In the data rows, the value 128 means zero.
Each row below has a hidden score, from 0 to 30, with 15 about the middle. What is it? The score is a weighted sum of the row's numbers plus the product of two more (or one squared), each taken from its middle value.
tensor([129., 100., 140., 99., 138., 155., 106., 168., 109., 164., 109., 160., 130., 103., 130., 160., 132., 138.]) ~ 14
tensor([160., 94., 152., 111., 167., 167., 135., 94., 114., 81., 103., 163., 165., 103., 95., 108., 135., 109.]) ~ 14
tensor([129., 138., 143., 123., 74., 66., 162., 111., 100., 159., 144., 109., 133., 112., 106., 138., 156., 155.]) ~ 13
tensor([77., 167., 61., 161., 177., 123., 81., 171., 164., 156., 125., 77., 149., 200., 205., 145., 131., 94.]) ~ 23
tensor([137., 148., 138., 129., 104., 92., 129., 107., 99., 139., 110., 120., 78., 138., 118., 146., 153., 153.]) ~ 21
tensor([154., 121., 136., 117., 184., 181., 133., 101., 178., 106., 144., 149., 172., 118., 96., 124., 108., 105.]) ~ 8
tensor([148., 147., 137., 91., 100., 92., 149., 121., 112., 159., 141., 107., 79., 153., 133., 160., 145., 160.]) ~ 20
tensor([178., 110., 169., 112., 165., 167., 109., 102., 151., 74., 128., 150., 162., 97., 92., 69., 57., 118.]) ~ 9
tensor([118., 178., 69., 168., 140., 141., 74., 157., 179., 131., 108., 78., 141., 190., 201., 134., 110., 109.]) ~ 16
tensor([152., 95., 146., 132., 163., 147., 148., 102., 150., 98., 120., 162., 155., 115., 62., 110., 109., 102.]) ~ 13
tensor([92., 114., 142., 102., 119., 148., 123., 163., 83., 151., 152., 163., 105., 86., 131., 152., 127., 157.]) ~ 12
tensor([101., 173., 73., 164., 165., 117., 105., 171., 136., 137., 116., 92., 146., 192., 197., 149., 134., 117.]) ~ 16
tensor([153., 90., 148., 102., 163., 189., 134., 111., 119., 89., 88., 141., 142., 124., 109., 102., 81., 93.]) ~ 21
tensor([119., 175., 68., 167., 144., 121., 59., 147., 146., 139., 118., 83., 156., 185., 179., 146., 122., 113.]) ~ 25
tensor([99., 159., 84., 202., 120., 139., 61., 109., 126., 90., 119., 106., 127., 153., 150., 108., 111., 128.]) ~ 14
tensor([151., 156., 141., 118., 96., 82., 159., 105., 123., 151., 132., 114., 99., 159., 95., 142., 151., 137.]) ~ 16
tensor([95., 141., 103., 165., 142., 138., 70., 138., 157., 84., 93., 117., 126., 154., 162., 79., 117., 104.]) ~ 19
tensor([152., 116., 143., 122., 172., 157., 102., 122., 140., 105., 105., 151., 148., 89., 89., 114., 102., 123.]) ~ 13
tensor([111., 153., 88., 189., 137., 115., 82., 135., 163., 103., 107., 94., 128., 142., 179., 97., 131., 121.]) ~ 17
tensor([87., 172., 76., 175., 145., 136., 69., 155., 133., 113., 128., 93., 149., 159., 177., 118., 109., 126.]) ~ 14
tensor([124., 174., 78., 177., 155., 131., 75., 151., 148., 122., 116., 81., 138., 192., 200., 117., 118., 117.]) ~ 17
tensor([107., 148., 122., 97., 91., 81., 151., 152., 98., 168., 112., 120., 105., 131., 125., 172., 180., 154.]) ~ 19
tensor([136., 95., 130., 91., 132., 160., 149., 165., 133., 152., 146., 161., 111., 131., 150., 145., 124., 132.]) ~ 15
tensor([124., 92., 155., 113., 123., 140., 133., 138., 135., 161., 142., 164., 108., 124., 138., 161., 113., 152.]) ~ 14
tensor([138., 113., 162., 87., 169., 160., 94., 145., 118., 86., 135., 172., 162., 99., 99., 124., 69., 161.]) ~ 14
tensor([95., 168., 69., 181., 141., 132., 80., 156., 179., 122., 111., 80., 118., 168., 200., 128., 106., 104.]) ~ 17
tensor([117., 143., 136., 113., 72., 72., 143., 112., 81., 172., 173., 115., 83., 131., 105., 156., 167., 172.]) ~ 21
tensor([174., 101., 141., 107., 169., 169., 136., 87., 146., 81., 113., 153., 174., 112., 89., 101., 106., 66.]) ~ 19
tensor([109., 162., 99., 171., 117., 113., 72., 125., 135., 94., 125., 98., 176., 146., 155., 93., 125., 121.]) ~ 14
tensor([132., 157., 76., 216., 145., 96., 87., 133., 144., 124., 122., 100., 147., 157., 165., 89., 129., 86.]) ~ 16
tensor([139., 81., 166., 124., 170., 164., 112., 87., 146., 71., 148., 146., 154., 104., 75., 101., 93., 107.]) ~ 12
tensor([137., 102., 149., 92., 136., 129., 117., 177., 138., 154., 156., 163., 158., 112., 119., 149., 95., 134.]) ~ 13
tensor([70., 177., 59., 180., 134., 109., 85., 127., 136., 142., 157., 106., 166., 152., 168., 136., 159., 127.]) ~ 27
tensor([145., 96., 165., 105., 101., 134., 161., 110., 124., 140., 101., 148., 105., 106., 100., 149., 142., 124.]) ~ 20
tensor([187., 101., 150., 97., 172., 179., 129., 87., 143., 78., 98., 153., 159., 118., 80., 80., 96., 88.]) ~ 12
tensor([134., 77., 158., 91., 120., 144., 173., 128., 107., 153., 124., 170., 97., 102., 116., 134., 135., 154.]) ~ 14
tensor([80., 97., 142., 109., 123., 143., 149., 160., 124., 162., 124., 160., 105., 94., 132., 147., 144., 118.]) ~ 26
tensor([150., 83., 147., 107., 166., 141., 116., 105., 142., 93., 152., 162., 161., 107., 84., 105., 95., 119.]) ~ 14
tensor([120., 142., 131., 113., 100., 83., 146., 136., 83., 166., 137., 123., 95., 136., 120., 166., 165., 174.]) ~ 21
tensor([182., 102., 156., 125., 160., 152., 166., 77., 163., 74., 147., 140., 140., 92., 89., 100., 80., 99.]) ~ 20
tensor([96., 173., 77., 182., 131., 108., 76., 144., 145., 120., 126., 90., 122., 178., 169., 134., 146., 122.]) ~ 19
tensor([148., 71., 165., 81., 157., 152., 130., 136., 114., 96., 149., 179., 142., 100., 101., 111., 72., 139.]) ~ 12
tensor([144., 121., 137., 128., 98., 163., 169., 103., 135., 135., 122., 152., 81., 110., 122., 127., 151., 108.]) ~ 25
tensor([154., 99., 124., 96., 189., 167., 133., 123., 147., 115., 160., 169., 175., 122., 117., 117., 81., 64.]) ~ 14
tensor([91., 129., 66., 171., 154., 132., 74., 191., 116., 138., 110., 113., 152., 179., 201., 104., 108., 122.]) ~ 19
tensor([162., 105., 138., 101., 168., 181., 129., 125., 165., 108., 158., 194., 186., 123., 114., 113., 108., 104.]) ~ 9
tensor([99., 114., 140., 111., 130., 147., 127., 125., 121., 162., 132., 161., 95., 85., 132., 129., 170., 133.]) ~ 16
tensor([147., 161., 139., 121., 90., 79., 170., 105., 122., 161., 151., 107., 109., 143., 118., 178., 181., 119.]) ~ 13
tensor([149., 75., 141., 94., 158., 167., 116., 129., 121., 79., 130., 176., 170., 84., 86., 97., 67., 133.]) ~ 12
tensor([119., 173., 89., 184., 126., 103., 88., 151., 140., 103., 123., 101., 140., 164., 169., 87., 125., 122.]) ~ 15
tensor([118., 102., 173., 108., 126., 128., 123., 139., 126., 150., 143., 170., 94., 89., 128., 133., 114., 141.]) ~ 15
tensor([96., 90., 154., 127., 131., 152., 150., 134., 100., 153., 108., 154., 93., 101., 137., 105., 119., 126.]) ~ 19
tensor([151., 99., 152., 77., 202., 194., 122., 134., 158., 100., 111., 149., 161., 114., 119., 111., 89., 115.]) ~ 12
tensor([117., 94., 168., 84., 114., 133., 140., 157., 100., 136., 134., 153., 116., 77., 113., 141., 110., 160.]) ~ 16
tensor([146., 132., 141., 137., 92., 97., 164., 140., 94., 163., 109., 115., 124., 151., 147., 127., 161., 134.]) ~ 16
tensor([76., 186., 71., 183., 121., 122., 87., 107., 163., 98., 94., 85., 140., 167., 161., 110., 114., 97.]) ~ 18
tensor([152., 99., 165., 117., 152., 161., 144., 92., 151., 72., 122., 153., 159., 96., 88., 79., 88., 100.]) ~ 19
tensor([129., 189., 73., 184., 145., 132., 86., 118., 204., 111., 100., 76., 131., 202., 184., 127., 134., 79.]) ~ 16
tensor([143., 144., 119., 137., 76., 91., 169., 98., 99., 175., 131., 100., 104., 169., 111., 157., 187., 127.]) ~ 12
tensor([128., 110., 154., 91., 140., 138., 136., 171., 117., 156., 152., 164., 99., 84., 121., 137., 111., 152.]) ~ 13
tensor([117., 148., 128., 117., 84., 85., 161., 131., 108., 183., 140., 101., 106., 135., 109., 151., 179., 154.]) ~ 14
tensor([162., 91., 148., 104., 157., 168., 120., 97., 161., 89., 142., 161., 167., 105., 101., 124., 99., 121.]) ~ 11
tensor([160., 108., 147., 114., 174., 155., 155., 67., 148., 82., 129., 151., 146., 119., 83., 115., 115., 82.]) ~ 14
tensor([159., 117., 130., 123., 170., 168., 139., 83., 175., 84., 99., 121., 151., 121., 77., 111., 105., 76.]) ~ 18
tensor([135., 67., 159., 111., 162., 159., 120., 103., 98., 63., 128., 171., 149., 77., 109., 72., 77., 93.]) ~ 25
tensor([96., 95., 130., 116., 139., 143., 157., 146., 136., 133., 132., 149., 81., 99., 130., 130., 134., 138.]) ~ 20
tensor([176., 76., 172., 114., 144., 162., 146., 80., 153., 50., 133., 153., 145., 108., 69., 92., 90., 127.]) ~ 14
tensor([214., 104., 143., 146., 189., 178., 155., 92., 215., 89., 151., 167., 128., 140., 120., 104., 74., 73.]) ~ 12
tensor([87., 173., 66., 176., 153., 110., 77., 132., 146., 134., 132., 90., 178., 174., 191., 111., 132., 106.]) ~ 27
tensor([121., 146., 141., 137., 74., 80., 172., 126., 97., 136., 145., 95., 105., 110., 103., 143., 176., 153.]) ~ 21
tensor([144., 173., 130., 108., 86., 94., 168., 99., 129., 156., 119., 90., 112., 157., 121., 174., 143., 129.]) ~ 13
tensor([115., 99., 170., 112., 127., 121., 156., 123., 126., 134., 157., 150., 89., 92., 103., 146., 131., 145.]) ~ 15
tensor([111., 173., 83., 160., 135., 137., 62., 148., 142., 140., 140., 91., 121., 190., 194., 128., 126., 102.]) ~ 16
tensor([170., 157., 144., 114., 100., 106., 157., 110., 105., 161., 139., 93., 99., 151., 124., 140., 166., 129.]) ~ 10
tensor([124., 157., 129., 120., 81., 80., 162., 135., 86., 155., 128., 99., 119., 145., 116., 151., 181., 147.]) ~ 13
tensor([107., 148., 91., 168., 132., 113., 87., 136., 144., 119., 123., 99., 125., 174., 188., 101., 119., 125.]) ~ 21
tensor([166., 86., 144., 119., 165., 163., 139., 106., 172., 88., 122., 175., 165., 126., 81., 143., 111., 114.]) ~ 11
tensor([178., 118., 148., 109., 162., 176., 113., 71., 161., 84., 121., 132., 171., 129., 87., 102., 94., 95.]) ~ 9
tensor([97., 158., 66., 184., 134., 113., 65., 138., 151., 115., 129., 111., 166., 165., 185., 123., 130., 113.]) ~ 23
tensor([109., 136., 130., 127., 93., 90., 148., 135., 96., 165., 139., 114., 96., 135., 130., 158., 169., 141.]) ~ 15
tensor([132., 166., 119., 121., 95., 88., 145., 100., 139., 159., 121., 96., 112., 162., 121., 181., 167., 126.]) ~ 18
tensor([179., 110., 149., 112., 180., 146., 124., 105., 147., 99., 139., 162., 167., 104., 101., 116., 61., 137.]) ~ 16
tensor([138., 153., 146., 89., 78., 77., 168., 107., 80., 179., 147., 95., 107., 128., 104., 141., 165., 153.]) ~ 14
tensor([106., 124., 150., 93., 145., 150., 119., 157., 131., 145., 154., 147., 136., 97., 119., 172., 108., 151.]) ~ 10
tensor([195., 132., 141., 91., 175., 194., 135., 110., 150., 103., 136., 152., 182., 126., 103., 115., 103., 86.]) ~ 8
tensor([109., 94., 154., 101., 129., 133., 136., 148., 102., 149., 127., 174., 117., 103., 125., 131., 140., 141.]) ~ 16
tensor([139., 103., 135., 97., 174., 170., 129., 141., 142., 112., 120., 153., 197., 116., 101., 100., 104., 81.]) ~ 18
tensor([117., 109., 160., 104., 121., 126., 140., 134., 98., 136., 132., 163., 85., 90., 116., 136., 100., 157.]) ~ 13
tensor([109., 165., 80., 161., 130., 112., 95., 133., 142., 127., 133., 97., 139., 162., 175., 114., 117., 132.]) ~ 22
tensor([137., 169., 71., 177., 126., 147., 81., 139., 178., 99., 106., 76., 125., 196., 204., 110., 136., 101.]) ~ 15
tensor([93., 197., 47., 173., 111., 102., 67., 154., 115., 116., 130., 82., 159., 164., 176., 131., 140., 108.]) ~ 16
tensor([160., 141., 114., 110., 107., 68., 162., 121., 117., 173., 178., 97., 128., 150., 122., 157., 130., 167.]) ~ 25
tensor([116., 167., 72., 167., 138., 110., 91., 135., 152., 144., 124., 88., 171., 202., 193., 138., 133., 96.]) ~ 21
tensor([174., 150., 130., 129., 84., 81., 160., 126., 103., 182., 100., 98., 113., 136., 131., 108., 206., 153.]) ~ 16
tensor([119., 84., 150., 110., 94., 135., 129., 149., 94., 155., 128., 173., 124., 83., 84., 147., 148., 151.]) ~ 14
tensor([122., 191., 69., 191., 130., 136., 94., 128., 163., 133., 120., 83., 129., 200., 212., 130., 121., 100.]) ~ 13
tensor([69., 132., 88., 192., 133., 119., 80., 155., 132., 94., 105., 100., 126., 154., 174., 95., 119., 140.]) ~ 17
tensor([153., 142., 141., 109., 92., 83., 154., 107., 112., 177., 128., 110., 120., 165., 127., 176., 174., 167.]) ~ 27
tensor([142., 151., 126., 119., 92., 79., 161., 141., 127., 169., 142., 116., 116., 158., 123., 168., 161., 129.]) ~ 14
tensor([99., 130., 143., 122., 95., 82., 194., 107., 99., 151., 90., 116., 92., 133., 128., 150., 162., 150.]) ~ 18
tensor([112., 177., 89., 162., 146., 130., 84., 120., 151., 109., 154., 90., 158., 180., 154., 138., 108., 120.]) ~ 15
tensor([135., 144., 131., 124., 64., 86., 152., 108., 96., 164., 149., 101., 112., 141., 112., 145., 184., 136.]) ~ 12
tensor([194., 102., 164., 129., 159., 174., 149., 92., 183., 70., 97., 140., 149., 123., 105., 83., 91., 89.]) ~ 24
tensor([162., 103., 150., 103., 171., 159., 123., 80., 163., 77., 148., 168., 127., 122., 66., 119., 110., 104.]) ~ 13
tensor([147., 114., 145., 112., 141., 170., 113., 82., 128., 86., 141., 148., 156., 111., 85., 78., 119., 94.]) ~ 11
tensor([122., 170., 69., 184., 133., 128., 62., 151., 168., 114., 123., 94., 130., 164., 182., 129., 126., 130.]) ~ 18
tensor([103., 168., 75., 179., 153., 123., 78., 162., 144., 123., 117., 82., 167., 178., 187., 116., 124., 109.]) ~ 15
tensor([106., 167., 123., 124., 114., 88., 145., 140., 106., 174., 119., 93., 83., 149., 154., 189., 168., 123.]) ~ 16
tensor([106., 91., 177., 100., 113., 141., 144., 163., 102., 146., 153., 169., 91., 70., 113., 150., 135., 150.]) ~ 25
tensor([88., 156., 111., 140., 88., 74., 161., 159., 120., 165., 137., 115., 131., 129., 126., 168., 166., 157.]) ~ 15
tensor([164., 97., 136., 107., 175., 178., 109., 148., 124., 105., 119., 159., 183., 95., 122., 95., 118., 116.]) ~ 13
tensor([148., 79., 157., 95., 189., 178., 105., 134., 132., 111., 125., 176., 156., 109., 122., 94., 27., 128.]) ~ 16
tensor([129., 93., 148., 93., 123., 143., 153., 152., 122., 154., 152., 140., 125., 89., 106., 150., 117., 152.]) ~ 14
tensor([104., 176., 81., 184., 146., 119., 94., 136., 160., 114., 121., 73., 152., 150., 185., 115., 133., 114.]) ~ 14
tensor([170., 80., 161., 106., 165., 154., 111., 120., 156., 70., 124., 153., 147., 82., 98., 75., 76., 130.]) ~ 14
tensor([148., 96., 156., 101., 177., 155., 139., 135., 110., 106., 148., 171., 153., 96., 94., 105., 108., 102.]) ~ 16
tensor([99., 171., 115., 114., 80., 89., 162., 141., 93., 172., 155., 108., 113., 142., 102., 178., 168., 150.]) ~ 11
tensor([125., 103., 139., 97., 161., 174., 96., 126., 128., 98., 130., 164., 166., 80., 88., 82., 93., 133.]) ~ 13
tensor([166., 101., 145., 123., 161., 162., 112., 92., 104., 77., 133., 156., 164., 85., 71., 90., 97., 103.]) ~ 10
tensor([110., 101., 153., 97., 119., 129., 157., 126., 115., 157., 120., 158., 92., 90., 127., 166., 125., 127.]) ~ 18
tensor([101., 91., 152., 93., 130., 160., 156., 170., 84., 157., 130., 170., 92., 85., 149., 136., 102., 177.]) ~ 13
tensor([180., 134., 141., 116., 175., 179., 135., 92., 160., 82., 111., 140., 150., 141., 90., 103., 126., 92.]) ~ 10
tensor([153., 113., 140., 120., 117., 130., 128., 167., 161., 160., 145., 181., 128., 121., 131., 160., 110., 131.]) ~ 13
tensor([85., 160., 80., 182., 139., 117., 106., 131., 154., 93., 106., 91., 138., 170., 169., 109., 136., 113.]) ~ 17
tensor([128., 156., 92., 189., 132., 133., 76., 136., 156., 106., 65., 93., 131., 158., 148., 115., 128., 99.]) ~ 17
tensor([102., 143., 144., 107., 63., 90., 143., 137., 64., 160., 141., 93., 82., 131., 126., 158., 178., 177.]) ~ 12
tensor([76., 172., 84., 149., 157., 139., 58., 195., 162., 137., 121., 90., 162., 195., 229., 140., 104., 119.]) ~ 18
tensor([153., 98., 141., 100., 162., 168., 120., 114., 140., 105., 117., 155., 151., 108., 103., 96., 104., 110.]) ~ 13
tensor([95., 163., 121., 120., 85., 93., 172., 133., 117., 165., 166., 93., 136., 159., 135., 185., 155., 157.]) ~ 10
tensor([154., 107., 148., 71., 188., 183., 116., 131., 144., 115., 121., 153., 182., 121., 104., 111., 96., 100.]) ~ 12
tensor([150., 107., 137., 118., 145., 152., 154., 98., 112., 97., 131., 167., 185., 86., 68., 90., 124., 107.]) ~ 12
tensor([128., 100., 154., 104., 127., 145., 148., 142., 118., 143., 146., 157., 124., 97., 144., 125., 113., 131.]) ~ 17
tensor([117., 144., 127., 118., 64., 77., 165., 128., 88., 177., 151., 118., 109., 130., 124., 169., 184., 160.]) ~ 13
tensor([101., 108., 133., 116., 109., 136., 121., 126., 109., 142., 111., 163., 115., 99., 120., 143., 135., 125.]) ~ 17
tensor([110., 75., 162., 99., 129., 134., 145., 145., 110., 129., 130., 168., 120., 82., 141., 117., 87., 170.]) ~ 15
tensor([154., 106., 153., 105., 164., 188., 125., 119., 153., 78., 84., 141., 153., 109., 111., 99., 80., 89.]) ~ 26
tensor([155., 91., 151., 125., 167., 147., 125., 101., 139., 84., 119., 167., 158., 89., 74., 75., 87., 104.]) ~ 13
tensor([91., 92., 164., 99., 152., 143., 104., 173., 101., 137., 157., 169., 106., 62., 116., 128., 87., 150.]) ~ 14
tensor([121., 113., 161., 103., 121., 134., 126., 144., 127., 150., 145., 169., 105., 93., 124., 143., 125., 146.]) ~ 13
tensor([119., 160., 137., 100., 105., 106., 155., 112., 102., 164., 134., 90., 98., 152., 130., 169., 172., 169.]) ~ 16
tensor([134., 140., 156., 98., 118., 127., 128., 108., 154., 134., 107., 134., 92., 88., 97., 137., 106., 142.]) ~ 17
tensor([121., 110., 148., 86., 126., 136., 136., 136., 113., 136., 155., 181., 117., 110., 134., 167., 95., 136.]) ~ 13
tensor([91., 74., 155., 91., 116., 121., 146., 156., 100., 138., 132., 181., 124., 73., 132., 136., 131., 160.]) ~ 19
tensor([140., 108., 153., 86., 136., 154., 123., 131., 123., 154., 118., 145., 95., 113., 111., 154., 113., 144.]) ~ 15
tensor([114., 83., 157., 111., 104., 115., 136., 155., 96., 155., 122., 169., 88., 84., 118., 138., 140., 140.]) ~ 20
tensor([146., 68., 185., 94., 125., 139., 162., 125., 117., 130., 122., 175., 75., 105., 143., 159., 113., 164.]) ~ 15
tensor([103., 103., 143., 100., 152., 118., 137., 154., 116., 144., 134., 168., 128., 93., 106., 128., 94., 150.]) ~ 19
tensor([112., 110., 164., 104., 127., 107., 134., 145., 109., 155., 109., 155., 102., 80., 113., 122., 130., 141.]) ~ 18
tensor([102., 119., 147., 93., 127., 138., 141., 140., 100., 155., 145., 173., 96., 94., 128., 134., 138., 133.]) ~ 14
tensor([188., 116., 150., 102., 187., 179., 126., 124., 154., 93., 134., 142., 172., 119., 96., 98., 93., 101.]) ~ 10
tensor([92., 68., 163., 78., 124., 133., 132., 160., 91., 138., 135., 161., 110., 64., 123., 128., 127., 158.]) ~ 20
tensor([121., 97., 162., 126., 143., 132., 136., 114., 139., 131., 111., 166., 87., 99., 139., 122., 102., 152.]) ~ 19
tensor([163., 144., 135., 129., 80., 95., 152., 109., 137., 154., 135., 108., 112., 154., 114., 163., 156., 112.]) ~ 14
tensor([147., 157., 124., 116., 73., 97., 136., 107., 93., 158., 113., 92., 103., 144., 116., 173., 201., 161.]) ~ 15
tensor([119., 116., 169., 97., 95., 131., 144., 130., 120., 131., 158., 134., 111., 109., 115., 151., 126., 154.]) ~ 13
tensor([117., 146., 112., 202., 143., 115., 97., 107., 175., 61., 112., 117., 113., 147., 169., 69., 111., 117.]) ~ 16
